Each row of this table is followed by its label. One hidden rule gives the labels. It looks at one to three of the table's principal directions, none of them among the few with the most spread.
[-49   4   7 -15  25  -7  42   5  29  14 -12  11  22 -28 -33  36   7  -5
 -19 -20  36  16  18  -2   0 -26 -40 -22  -1  -1 -53 -12] Z
[ 38  20  40  47 -40  35 -63  19 -48 -57  -9 -14  -8  44  37 -37 -22 -10
  65 -28 -55 -23 -10 -10 -10  45  47  77 -27  24  57  -6] R
[-18 -29 -17 -18  18   0  34 -25  43  43  11  52  36 -11   0  17  25  48
 -39  18 -11 -39 -20  11 -15 -20  10 -53   9 -32  -2  20] S
[ -4  19  -6  27   0  29 -54   3 -24  -5  10   6 -12  17  14 -42   7 -18
 -33 -14 -34   0  -2  -9  31  14  13  30  19  -8   8   1] W
[  6  -7  14   3 -12  -3  -1   3  -4  -7  -5   2 -14  -4  14  -2 -20  18
  32 -12  -5 -10  -3  -3 -18  -3  10  20 -39  10   2  -6] W
[  5  47  31  34 -18  -1  13  24 -22 -64 -39 -17  20  -3 -32  11 -17 -48
  66 -32   8  23  11 -29 -14  29  12  66 -38  49 -13 -26] W
[  2  23  13  18  -2 -14 -14  21 -32 -23 -26 -30 -30 -18  -6  -2 -25 -31
  33 -14  11  40  16 -21   4   2  -9  42 -24  24 -20 -20] R
[-18   4   3 -10  -2  -9 -20   9  -6   7  13  18 -31  -6   6   1 -18   4
 -12   3   3   0   5  -3  16   0  -2  12  -7  -8  -3  -5] W
[-14 -15  21  -8 -24  33 -50  13 -12   2  47  36 -19  46  54 -20 -17  44
 -11   7 -49 -44  -6  23   5   8  27   7  -6 -17  41   6] S
[-14   4  -5  13  24  11 -10   3  -3  13 -13 -12  10  -8  -5  -2  18 -12
 -27  -8  -5  19   7  -5  14 -11 -21 -16  32 -12 -14  -2] W
[ 37  16  -7  25 -11   3 -13 -13 -25 -25 -17  -9   7   9   2 -21   7 -37
  16  -9 -13  -9 -13  -4   1  31  34  41 -12  17  10  14] R
[  13  -10  -90  -18   42  -25   15  -46   13   61   15   10    6  -25
  -22  -19   56  -27 -113   60   12   20  -15    7   41  -11   -1  -65
   72  -39  -24   39] R
[  32   43  -65  -20   17  -65   91  -23    4  -21  -31  -43   35  -37
  -94   35   35 -112  -20   46   89   71   13   -7   19   23  -14  -18
   32   39  -61   12] Z
[ 31   2 -24   0 -16  -3  42 -26  23 -14   5  17  40   8 -19  -7  19   3
  11  20  -2 -22 -20  -2 -24  17  35  -5 -13  15  13  12] R
[-59  -9  14  -7  40   5   7   9  31  39 -11  22  19 -25 -15  37  14  22
 -39 -17  10   4  10  -4  11 -32 -46 -44  38 -36 -24  -8] R
[  6  29 -73   2  47 -17  45 -29   9  20 -16 -18  59 -18 -66   8  75 -83
 -93  43  29  50   2   0  40   9 -16 -57  96 -11 -43  27] Z
[ 25  51   0  31 -21  -1 -24  18 -48 -56 -14 -31  -7  15 -18 -20  -9 -72
  26  -3  -1  35  10 -19  19  43  21  64  -4  39   1 -10] Z
[ 43  15 -71  22  24  11  35 -54  12   8 -11   9  89  13 -38 -19  87 -58
 -73  36 -17 -11 -32   9  14  34  40 -40  75 -12   3  50] W
[-19   5  -2   0   7   9 -20   6  -7  10  13  22   1   8   8   0   6   0
 -33  12 -18  -3   0   5  17   4   6  -7  20 -15   2   5] S
[ -1   4  47  32 -39  48 -56  12 -12 -30  19  66  16  48  48 -22 -19  48
  36 -21 -83 -77 -28  -3 -19  38  70  56 -36  -5  67   2] S
[ 39  32 -10  22 -21 -12  -5   3 -31 -43 -15 -21  -5   4 -15 -17  -8 -47
  34   9   1  20  -3 -18   1  36  30  49 -16  34   8  -3] R
[-23   6 -22 -29  28 -33  29  -1   9  22  -4 -11  -6 -29 -36  32  10 -34
 -41  19  52  39  18   5  26 -14 -40 -34  34  -8 -43   1] R
[ 40  -3 -10  36 -16  43 -47 -21 -17 -10  12  20  23  43  36 -51  25   7
 -11   2 -71 -49 -33   5   0  34  60  21  15 -12  55  28] W
[-25   2  35  48  -3  56 -55   5   5   0  -1  63  26  18  33 -29   4  50
  -1 -42 -83 -58 -24 -22 -10   8  38  34 -12 -24  37  -4] Z
[ 11  15  44  29 -28  14  -3  11  -8 -46 -23  16  19   9   5   4 -22   6
  72 -36 -23 -30 -10 -16 -32  25  35  59 -56  28  21 -12] R
[-32 -34  34 -27  -9   4   2  13  22  20  20  17 -30  -3  32  14 -35  70
  24 -17   3 -24   7  12 -24 -35 -20 -12 -44  -9   0 -16] S
[ 25  26 -11  71   6  52 -63 -11 -33 -17 -19  -5  23  21  14 -66  34 -31
 -22 -31 -68  -8 -19 -25  19  27  35  44  29  -5  23  10] Z
[ 54  52  30  50 -59  19 -73  23 -65 -87  -3 -15 -25  47  16 -46 -35 -51
  74 -19 -40  -9  -8 -24   9  77  65 119 -34  44  60 -10] R
[-47  17  26  14  -2  28 -57  23  -6   1  20  39 -24   7  13 -18 -18  17
 -24 -32 -28 -13   7 -17  28   2  -4  35   0 -17   6 -19] R
[  2 -37 -27 -40  12 -26  27 -22  30  45  18   1 -21 -20   3   9   3  33
 -27  23  31  -4  -3  17  -3 -31 -21 -51   5 -22  -9  12] R
[-11 -29 -21 -40  31 -44  78 -18  50  41 -18 -18   9 -51 -39  47  10  16
  -6  12  68  25   9   3 -18 -46 -53 -68   5  -8 -43  -3] R
[-52 -21 -14 -29  41  -5  19  -4  42  57  12  18  10 -24 -17  28  23  28
 -68   8  23  10  10   7  18 -42 -53 -73  52 -43 -28   0] R
[-26 -18  -9 -29  10  -2   7  -5  18  32  26  30  -1   1   8  13   5  25
 -42  18   2 -16   0  20   8 -15  -7 -36  12 -23  -8  11] S
[-57 -50  45 -51  -8   3 -19  19  23  42  43  36 -63  -3  55  18 -54  92
   4 -23   6 -39  13  28 -11 -50 -32 -16 -53 -26  -5 -14] R
[  8  10  68  30 -43  30 -69  40 -48 -49   2  17 -18  47  56  -5 -46  25
  75 -15 -66 -36  -7   0 -17  38  50  68 -41  13  64 -12] W
[ -2 -63   1 -42 -12   3   4 -12  37  44  47  27 -25  13  49  -3 -16 102
   0  24 -15 -47 -14  27 -29 -36   0 -54 -19 -30  35   6] S
[ 37 -23  21 -13 -31 -22  22   8   4 -21  -6 -47 -33  -4  10   4 -40  32
  89  -3  28   9   6  -4 -43 -13 -11  10 -52  30  20 -22] S
[  37   50  -36   13   20  -51   42   -2  -27  -33  -54  -55   30  -27
  -75   34   28 -112    4   36   54   75   11  -19   21   36   -9    2
   51   29  -27    6] R
[-45 -36  -6 -44  21 -14   0  -2  23  59  28  16 -51 -28  20  10 -18  46
 -46   0  26   1  13  16  13 -52 -44 -40  -9 -31 -34  -3] R
[ -3  52  14  22 -10  -6  -1  23 -30 -51 -25 -25  -3  -6 -34   2 -15 -67
  31 -26  23  40  21 -23  14  25  -5  61 -20  42 -29 -23] R
[  62   81   27  102  -34   50  -84   22  -84 -103  -42  -15   54   65
   -1  -42   20  -96   51  -16  -88   -5  -21  -32   18  108   88  110
   35   35   76    7] R
[-28 -31 -22 -60   5 -25   8  -5  25  48  50  24 -43  -7  11  14 -13  37
 -51  38  31  -5   7  25  18 -28 -25 -51  11 -30  -9   7] Z
[-35  -5 -12 -27  24 -16 -29  15 -12  36  18 -24 -61 -17   5   0 -13 -12
 -53   6  33  45  28   7  45 -30 -56 -22  32 -21 -33  -9] W
[-11 -14 -18   7  16  18  -3 -18  25  30  10  33  22  -3   3 -15  26  31
 -41   1 -26 -24 -16  -4   1 -11   6 -27  22 -28   7  10] S
[-56 -46  32 -34  27  -9 -20  28   9  57   9  -8 -58 -25  39  30 -33  67
 -10  -7  12  15  25  15   0 -65 -65 -48  -1 -36 -19 -19] R
[ 21  14   0   9  -8  -1 -10   7 -26 -22  -5 -12  11  21   2   4   5 -29
   9  20 -12   6  -2   7   6  28  20   8  19   9  20   9] R
[-18 -45 -12 -35  18   0  21 -21  34  52  20  13  -4 -10  18   8  10  46
 -38   2  12 -24  -3  28  -7 -40 -24 -56   3 -29 -16  15] R
[ 48  54  -7  61 -18  30 -15  -2 -44 -67 -30 -28  51  35 -19 -36  30 -83
  22 -13 -35  10  -9 -16   6  60  49  62  12  41  15   9] S
[ 17  -2  27  -8 -27 -16  29  14  -2 -33  -9 -16  -2   4   0  23 -29  10
  72   1  15   1   4   2 -35   6   9  17 -47  33   9 -14] S
[-18  -2   9 -15  -3  -8 -41  20 -18  10  21  -5 -59  -1  19  -5 -30   7
  -9   3   8  15  15   1  25  -8 -20  11   1 -11   3 -12] Z
[ -80  -66  -34  -48   67    7   48  -29   79  116   25   39   11  -47
    5   16   39   84 -113   -2   19   -8    6   22    1 -100  -73 -123
   31  -66  -68    9] R
[  2  60  21  49 -14  24 -49  21 -49 -57 -18   8  15  24 -10 -17  -1 -68
  10 -23 -34   5   1 -21  27  56  38  80   5  23  10  -4] Z
[ 14  27 -20  36   3  20   0 -10  -2 -19 -12   4  43   8 -22 -25  32 -29
 -16  -2 -25   4 -11 -20   5  22  24  13  23   8   5   4] R
[-40 -62  30 -42   2   6   5   4  34  51  31  41 -21   0  52  26 -25 102
  -1   0 -13 -48  -3  31 -29 -49 -15 -49 -33 -35   8   1] Z
[-13 -54   6 -30   1  13 -28  -3  19  50  42  23 -26  19  54  -2  -7  81
 -26  21 -27 -39  -9  30  -4 -29  -7 -54  18 -46  39  12] R
[-92 -82  21 -79  29 -11 -28  23  40 107  63  37 -94 -26  65  28 -46 127
 -60  14  13 -11  24  32  10 -97 -78 -90  -1 -73 -16 -16] Z
[ 15   3  28   3 -20  -5 -20  19 -32 -26  -7 -23 -28  12  22   4 -31  -7
  48  -6  -2   4   7   6  -8  12   8  34 -30  20  13  -7] Z
[ 23  20 -66  -4  31 -31  31 -27   1  14 -15 -37  11 -27 -53  -7  42 -72
 -57  30  46  54   5  -8  34   3 -21 -29  57   1 -38  15] W
[-21   0  36  19  -3  21 -35  24  -7  -5  -4   3 -14   4  20  -5 -20  28
  23 -29 -25  -3   6 -14  -5  -9  -9  20 -11  -5  13 -21] Z
[  9 -44 -58 -45  19 -21 -11 -27   7  66  42 -26 -68 -14  26 -33   5  18
 -73  35  28  18   5  25  30 -43 -35 -56  25 -31 -19  19] R
[-48 -65 -20 -53  34  -9  53 -29  77  86  25  34  -9 -43   7  14   7  91
 -51  -7  32 -24  -1  16 -21 -81 -51 -85 -17 -41 -45   2] R
[-37 -61  35 -20   5  25   5  -7  47  47  18  50   6   0  49  15 -10 109
   5 -25 -29 -67 -15  22 -40 -46  -6 -42 -34 -37  15   3] R
[ 13 -42   1   0 -13  43 -24 -19  23  22  36  15   5  35  49 -39  10  69
  -9  -8 -45 -54 -21  19 -18 -15  14 -25   2 -25  46  12] R
[  31   79   64   74  -59   35  -67   43  -73 -118  -27    5   19   55
    2  -20  -32  -67   97  -37  -59  -14   -6  -33    0   96   78  127
  -38   57   57  -20] Z
[ 26  19  22  13 -26 -11  16  12 -10 -47 -21 -22   6   3 -16  10 -21 -18
  71  -9  12   8   2 -15 -24  22  13  39 -33  37  13 -16] S
[-10  -2  52   9 -15   7  12  23   5 -28 -23 -19  -1  -4   4  18 -32  22
  75 -46   9  -1  13 -10 -35 -13 -18  28 -51  26  -3 -30] Z
[ 28  37   2  56 -13  35 -12 -13  -8 -44 -21  37  74  29 -16 -19  35 -30
  10 -11 -57 -39 -32 -20  -7  58  68  43  13  10  40  16] R
[  3 -74 -21 -45   8   1  21 -30  48  67  41  23  -6   3  41   0  11  96
 -31  32  -9 -46 -19  35 -26 -46  -8 -87   8 -45  24  23] W
[ 32  17  -6  11  -8 -30  45  -8   3 -29 -36 -15  23 -22 -37  18  -1 -27
  51   5  26  15  -6 -20 -25  17  14  19 -24  31  -6  -5] Z
[-29 -17 -17 -31  16  -3   2  -8  17  39  31  35  -2   1   7  12  12  18
 -62  25   2 -14  -1  23  20 -13  -7 -43  28 -32  -9  17] Z
[  8  -6 -17   0  22  -5  83 -21  48   3 -31 -18  78 -17 -51  33  45  -5
   7   4  29  11  -3  -3 -32 -15 -22 -58  27   7 -19   1] R
[-17 -20  28   6 -21  44 -70   7 -20  12  41  62 -21  43  76 -31 -18  58
 -17  -7 -78 -69 -20  23   2   9  50  25 -26 -27  42  16] W
[ -13  -53   62  -43  -56   17    7   11   31   -4   54   71   -6   46
   68   24  -52  122   68    4  -37 -102  -19   41  -62   -3   46   -2
  -85   -4   61    1] S
Here are more rows. What is the label of each one?
[ 32  22 -10  15 -19   5 -45  -1 -50 -26  11   2 -13  32  21 -26   0 -46
 -10  20 -29  -9 -10  12  25  46  48  42   7   9  24  23] >> Z
[-12 -13 -30 -29  24 -38  51 -11  29  33  -5   0   1 -39 -30  29   9   9
 -23  31  41  28   6  -3  -4 -30 -28 -50  10  -9 -34  -1] >> R
[-12 -22 -36 -32  42 -43  24 -11  15  55  -9 -29 -33 -50 -19  21   8  -3
 -44  24  52  48  15   1  18 -44 -57 -59  33 -24 -42   1] >> Z
[ 13   0 -43  -2  26 -17  47 -24  22  17 -20 -36  18 -31 -41  -3  32 -28
 -25   4  40  38   5 -10   2 -21 -33 -35  25   5 -38   1] >> Z
[  5   5 -28 -43  16 -52  70 -10  13   4 -13 -45  -1 -30 -51  43   7 -56
  -8  19  90  49  23  16  10 -11 -46 -34  12  19 -54   4] >> R
[-52   7  11 -29  19 -26  39  15  23  14  -5  15  -1 -33 -33  48 -11  -2
 -11  -5  46  23  22  -3   5 -24 -41 -19  -6  -1 -48 -17] >> S
[-60 -26   3 -43  25  -6  38  -3  44  46  17  25  -3 -26  -7  31  -1  36
 -40 -16  37  -5  16  18   1 -49 -49 -48  -8 -20 -51  -6] >> R
[ 17  38   0  34  -5   7   4   5 -15 -41 -27 -18  32   5 -31  -6  13 -51
  21 -12  -3  19   1 -21   2  30  12  34   9  26   0  -7] >> S
[-28 -67 -17 -49  36 -21  41 -18  45  80  10  -2 -21 -39  20  24   3  72
 -35  14  29   1   5  26 -19 -75 -52 -90  -2 -37 -36   7] >> S
[ 66  58   9 102 -25  66 -31 -12 -36 -86 -45  -7 101  55 -15 -51  52 -69
  42 -36 -82 -30 -34 -29 -12  84  83  78  23  35  58  15] >> R
[  36   76  -19   67    5    8   22   -6  -25  -68  -61  -24   83    0
  -72   -7   49 -115   13  -14   -4   36   -6  -38   10   61   32   52
   33   43  -14    3] >> S
[ -2  10  26  12   7  -7  32  18   3 -23 -38 -28  33 -10 -25  38   0 -12
  48 -11  16  25  11 -11 -23  -2 -20  -6   3  18  -6 -18] >> R
[-31 -65 -12 -57  14  -4  38 -24  56  69  41  43   0  -8  28  20   6  87
 -43  21   8 -44  -9  38 -21 -52 -18 -83  -7 -40  -9  17] >> S
[   0    9  -58    3   29    3  -44  -27  -22   39   17    0  -31   -8
    4  -48   31  -47 -103   10   -3   16   -3    5   62    0   -4   -4
   48  -28  -28   28] >> R
[ -3 -46 -31 -21  16   5   5 -30  22  58  27  35   0  -3  36 -13  20  56
 -54  28 -27 -37 -21  25  -8 -30  14 -54   4 -37   2  29] >> R
[  4   3  35 -14 -35 -16 -30  30 -34 -27  14  -2 -57  14  31   7 -57   9
  52   6   0  -2  10   7  -4  15  15  47 -51  20  19 -13] >> S
[-69 -31   8 -37  30  -6 -26  17  19  64  30  23 -57 -27  22  14 -22  55
 -56  -3  13  10  20   7  25 -56 -57 -43  13 -46 -27 -15] >> S
[-40 -35 -30 -64  41 -46  25  -5  19  71  16 -27 -64 -50  -6  27 -10   7
 -63  17  76  47  30  22  29 -65 -82 -67  16 -27 -69  -1] >> R
[-27   1  -4 -15   6   1   3   7  10  11  17   6  -7  -2  -7   4  -1   4
 -26   3  12  11  12   2  13 -13 -21 -15  11  -6 -16  -7] >> S
[ -7  21 -30  12  25   0 -24 -11 -11  16  -3   9   2  -9 -17 -13  27 -44
 -64   6  -2  14  -3  -7  43  13  -1   0  48 -20 -13  15] >> R
[-39 -49   5 -49  12 -26  22  -4  45  57  21  24 -49 -40  14  22 -31  79
  -8  -5  34 -12   6   6 -15 -60 -43 -41 -35 -27 -23 -13] >> R
[ 27 -31 -30 -17  -7  10 -20 -28   3  28  38  18  -9  27  36 -29  16  26
 -40  30 -26 -40 -23  29   7   5  29 -27  18 -26  34  33] >> R
[ 38  21 -65   8  22 -17  94 -44  31 -11 -35 -51  66 -28 -79  -7  61 -77
 -21   0  60  44   1 -11  -6  -2 -21 -28  24  34 -58  11] >> R
[ 65  52 -23  65   0   2  28 -12 -14 -60 -61 -44  81   2 -63  -9  49 -81
  39   5  -8  34 -15 -41 -11  52  31  25  43  36  21   1] >> R
[ -42  -72  -55  -69   42  -15   56  -41   73  105   43   12  -27  -44
    9   -4   20   77  -92   14   46   -3    7   29   -2  -94  -66 -110
    3  -45  -62   11] >> R
